One vector is turned by the same rotation once a step. Each row is the vector after some number of steps, and that number follows the row.
The counts run from 0 to 468.
[-11  -2 -18   4  -7  -1  21   4  -9 -12   5  -3  -9  -5  -9  -5   8  -9
   7  -6  15  15   3 -19  16  17  -5   6   1   0  30 -10  19  25  -6 -12
  17  -4  11 -31 -28] => 447
[ -9   4  29   1  -3  -5   0   1  -4   9  -8   9  -2  -7  27   3 -11  33
  -5  12 -20  19  15  -7 -15 -12 -13 -22  11  17   2  -6   7 -16   5  30
   6   6  -8   1  14] => 79
[  8 -28 -16   1 -19 -17 -19   2  -1  12   3  10 -20 -16   1   0   0 -18
 -12   5   0   0  -9   8  -6  18   5  25 -12 -17 -19  -2  -6   2 -16  24
   5  13   5  20  18] => 31
[-17  35  10 -13  10  35  29 -25   5  21   2  -3  10  -3  -8  -1  -1  18
  33 -16  -2 -17  10 -23 -12  -3   2  -7   6   4  -9   9 -11  11  10 -12
  -8 -11   0   9   4] => 147
[-11 -14   1 -15 -16   3 -12  -1 -14  -6 -10 -18 -22 -25   6  29  11  10
  21  -7   1  12  -2  -8  19 -10  26  -2  18  -4   7 -12  -8  -5 -13   5
   0  -6  -9 -23   5] => 407
[  5  14 -14 -15 -25  18 -12 -12  -4   9   9  21 -17   5 -13  -3 -15   6
   9 -19 -18 -23  23  -3  -9  -8   7  -3  19 -14 -14  10  -2  -1   5 -11
 -13 -14  -5   8  10] => 319
[ -8   0  -6   1 -23  18 -25  14   1   4  -3  -4 -15 -18   6   6  -1 -10
  16   7 -19 -12   4  10   8 -25  23  -7   9 -16 -19  -1 -24  11  -6   2
  -2 -13 -15   3  21] => 12
[-27 -36 -14   4 -20  13 -15  12  -3   6  -2  -8 -16  -6   0  -1   5  13
   4  14 -26 -17   3   4  -3  12 -11   9  -3 -14  16  -2  18  23  -9   0
  18   0   0 -10  -3] => 52
[  7   2 -12  -4   4   9 -17   9   3   3  11   9  -9  10 -22  -9   8   7
  19  -6  -9 -24  10  -6  -6 -16   5 -14   8  18  -6   5   1 -13 -21 -41
  -3  -6  11  11  23] => 6
[  6  -1  -3  -6  -3   8 -31 -20  -1 -10  22  -2 -20   4   2  -4   1  -7
  14   6   7 -16 -14  16  -4  -6   8  14   4  -9   1   8  14   0 -13  22
   7  -4   3 -19  34] => 326
[ 13   4  -6  22  -2  11   2   0  -6  -6  27 -11  -9  27 -12  -8  10  -2
  10  -5   6  -4  -1  10 -16  -2  14   9  15  12  23  11   7   4  -9 -22
  11 -11  14  19  16] => 312
[ 32   6 -10  13 -20 -30  -8   7   2 -14   6  15 -28  -6   3  -9   6 -18
 -13  -5   5  14  -4  -5  -4  14   1   5  14  14 -13   2  -5  16  -8  24
  27  -1   3  20   8] => 284
[-14 -25 -17  10 -13 -13   5   7  -9  24  -6  -4 -11 -24  -3  33   2  -3
   3  -8  -2 -12 -15 -16  -7   3  -4 -10   6   4   9  -8  -3   9  21  -8
  11   7  12 -10 -14] => 388
[ 13  -4  -1   7 -15  14 -12   8   4   6   6  25 -16   4 -24 -21   1  -3
  14  -8 -21 -14  16  -8 -18 -12  -8  -8   2  -5 -10   5  13 -14 -18 -24
   3  12   9  10  27] => 7
[  3  -7  -7   8  -3  16  -5   6 -13  17  11  -8 -20   0  -8   9  15  20
   0  20   1  16  18  -3 -16  11   8   7   9  20  14   9  -8  -6   0   7
  28  14  14  34   6] => 59
[-27  -7   2  12   4   3  -7   6  -9   3 -21 -10   0 -12  -2 -27   2   4
  -8  14  -8 -21   6   9   8  33  -6 -14 -13  17   9   3  -2  33   7  -9
  13   9   9   8   1] => 246
[  1  17 -14  16   4   6 -27 -21  -6  -1  16 -13 -18  13  12  -8  -9   1
 -10  -4  -4 -15  20 -15 -16  -6   6  -3  37  15   3 -11   0  12   6 -28
  -7 -10  -6  10   0] => 289
[ -8 -12  -6  23 -20  -1   6  -1 -17  -5   2  -3 -26 -15  15  31   7  13
   1  -1  -2   8   7  12 -23   9   5  15  19  11  25 -10  -3  14  17   0
   9  -3  -1   2 -25] => 82
[ -8  11  11 -12   5   0   6 -25 -24 -10 -11  -1  -2 -18   6   3  -3  13
   9  -9  25   0  -8  17   9  54  -1   3  -8  12   7  -3   6   9  15   2
  -9   4   3 -11   4] => 439
[-11 -17   9 -19  14   2   7  -8 -13   9  -6   3 -11  12   6  -7  -8  14
 -11   7  30  16  15 -14  -5  -1   8 -16  -4   9  31  -7  -4 -18   1  24
   2  16  15 -23  23] => 415
[  3  -4 -12 -10 -17   3   4   9  16   5  28 -15  -8  11   8   5   6 -16
   2   9  -7   0 -15  -1  -3 -30  19  16  20 -22  -7  10 -15  11 -20  22
   0 -22  -3   4   9] => 324
[  4   6   0  -3   6  26   9  -2 -10  12  26 -21  13  17  -5  -3   3   0
  10   1  28  34  -8  -5  -9 -16   1   4   7 -10  33  11   7  16   7   5
  10 -13  18 -13   2] => 140
[  1  15   5 -14  12 -13  25  -7  -8   9   4  -6   9  -2  11   6  -3   0
  -6 -13  17  -6   2 -32   5  10   5  10  16  12  -5  -7   2  -2 -11  -5
 -14  -7  -1  23 -31] => 442
[ 20   5 -15  -8 -23   4 -24 -13 -15   9  13  39  -8  14 -15  -2 -23 -10
   2 -19  -5  -3   6  -1 -24   3   1   6  20 -24  -7   2  16 -12  12  -6
 -16  -5   4  10   5] => 320
[ 20   0  21   1  -8   6   4 -28 -20   5  25  -9 -16  -2   0  -8  -2   9
  -4 -18   0  -9  -2 -30  -8   2  -1  10  17   0  19 -15  31  -5  -5   0
   1  11   8  -4  17] => 119
[-20  29 -14   3   5  17  -8 -32  -6  -8   6  -7 -11  -3   9   2 -14  -1
   2 -12  19   6  20 -18  -1   3  15  -1  17   7   3 -17 -12  23   7 -17
 -11  -9 -15  -9 -28] => 460
[-34  -5 -27 -10  -7  16 -15   9  12  18  16  -6   3   8  -2  18  -2  -9
   6  21  -9 -20  -1  -9   1 -28  13 -18   2  -8   5  14 -11  16   5  19
  13  -9  11 -13  -1] => 347
[  7  28  22 -12  15  18   3  -2   7  10   8   7   4 -10  -1 -19  -9  -9
   4   2  11  12  -4 -24 -13 -15   2 -22 -16   1  -6   0  -3  -3  -9  33
  13  14   0 -14  24] => 161
[ -3   8  25 -22  -2  -2   0  -8 -23  -8 -22   7  21  -7  14  17 -17  23
   9 -12   9   8   5   9  15   7   6 -14   2  10   4   1   6 -28   6   7
 -24  -2 -14   4  -6] => 421
[ -7   2  -9 -14 -16  15 -34  -8 -20 -15 -17  -1 -11 -21  -4 -11 -12  11
   5  -4  -2   3  21  -3  13  17   7   5   1 -16  -7  -9  10   2 -17 -14
 -17  -3 -25   3  -2] => 237
[ -7   5 -15  -7 -25  -5  -2   2   8  -2  -6  -7  -8  -6   6  24 -12  18
   4   1  -9 -16  17 -20   9 -14   9 -26  27   4   7   8 -15  16  25  18
  16 -16  -6  -5  -6] => 94
[  7   3   3  -5  11  20 -19 -25   6  -8   6  -4  18 -10 -13   0 -15   4
  10 -24  20  -4  -8  -1  11  15 -18   9 -25 -31  -2  13  21   9   6   0
  10   1  -4 -28   7] => 156
[ 12   4  12  -5  -9  10  -6  -9 -18   6  -4  -6  11  -1 -10 -18 -30   7
 -24 -11  19   3  20 -38  15   4  -7  -5  -1 -10  25  -4  18   0  13   0
  10  20   5   6   1] => 432
[ -2  -4   1  -9  16  -6   1  -4   8   2  10 -31  13  27  15  21   4  44
   9  -4   9   2   9   3  -9   3 -14   1  21  16  13  21  16  -7  -6 -18
  -1 -13  -5   3  -7] => 87
[ -8   4  18   3   1  -4  43   8 -10  10   3  18  20  -6  12  -1  -1 -16
  18 -10 -13  18 -26   1  -8  -1 -18   7 -13 -18   1  -8  17   6   0  14
 -13 -11  -2 -21 -18] => 151
[  6   8  13 -15   7  19   4  -1  -6  12  16 -19  36  23   7 -14 -18   5
  -1  -4  16  24  -3  -6   0 -17  -7  -9   1 -26  16   6   9  12   8  11
  -2 -10  -2 -17   9] => 139
[  9 -32  11  24  -9   8  25  -5  -5  -4   6 -24 -13 -15  -7  20  16  14
  -5 -16   8   2  13 -11   1  -4   5  14  -7 -13  24  -6  -6  -3  -8  -2
  26  14   5   3  11] => 395
[  8 -11 -21  31  -9  11  -4  -1   1   2  22   1 -27   3 -10   1  13 -26
  -2 -14   7   5   4  17 -15  -9  14  18   2 -14  10 -10 -18  11 -19 -21
   2 -11   3   1   0] => 0
[ -2   5  -3  -8   7  17   3   6 -13  13  -1  -1 -12   1 -17 -17   8   5
  -5   9  22  12  25 -14  -7  17  14  -6  -3  22   8   3 -18  -8 -16 -23
  -1   6  15  41   3] => 230
[ -2 -21  17  23   4  13 -13  12 -19   9   4   9   7  11   6 -18  -3  -1
 -12  12 -12  -6  13  19 -14  -3  -3  12 -17  -4  22  -8  28 -21 -12   8
   4  25  14  16  12] => 38
[ -3  -2  -2 -15  -2  -5  -1  19  -6 -15  -7   6 -11  -3  -9   5  21  -4
  19   1  19  17  10   8  14 -11  31  -9  -3  18  -7  -3 -19 -20 -38   1
   1  -2   0   5  12] => 213
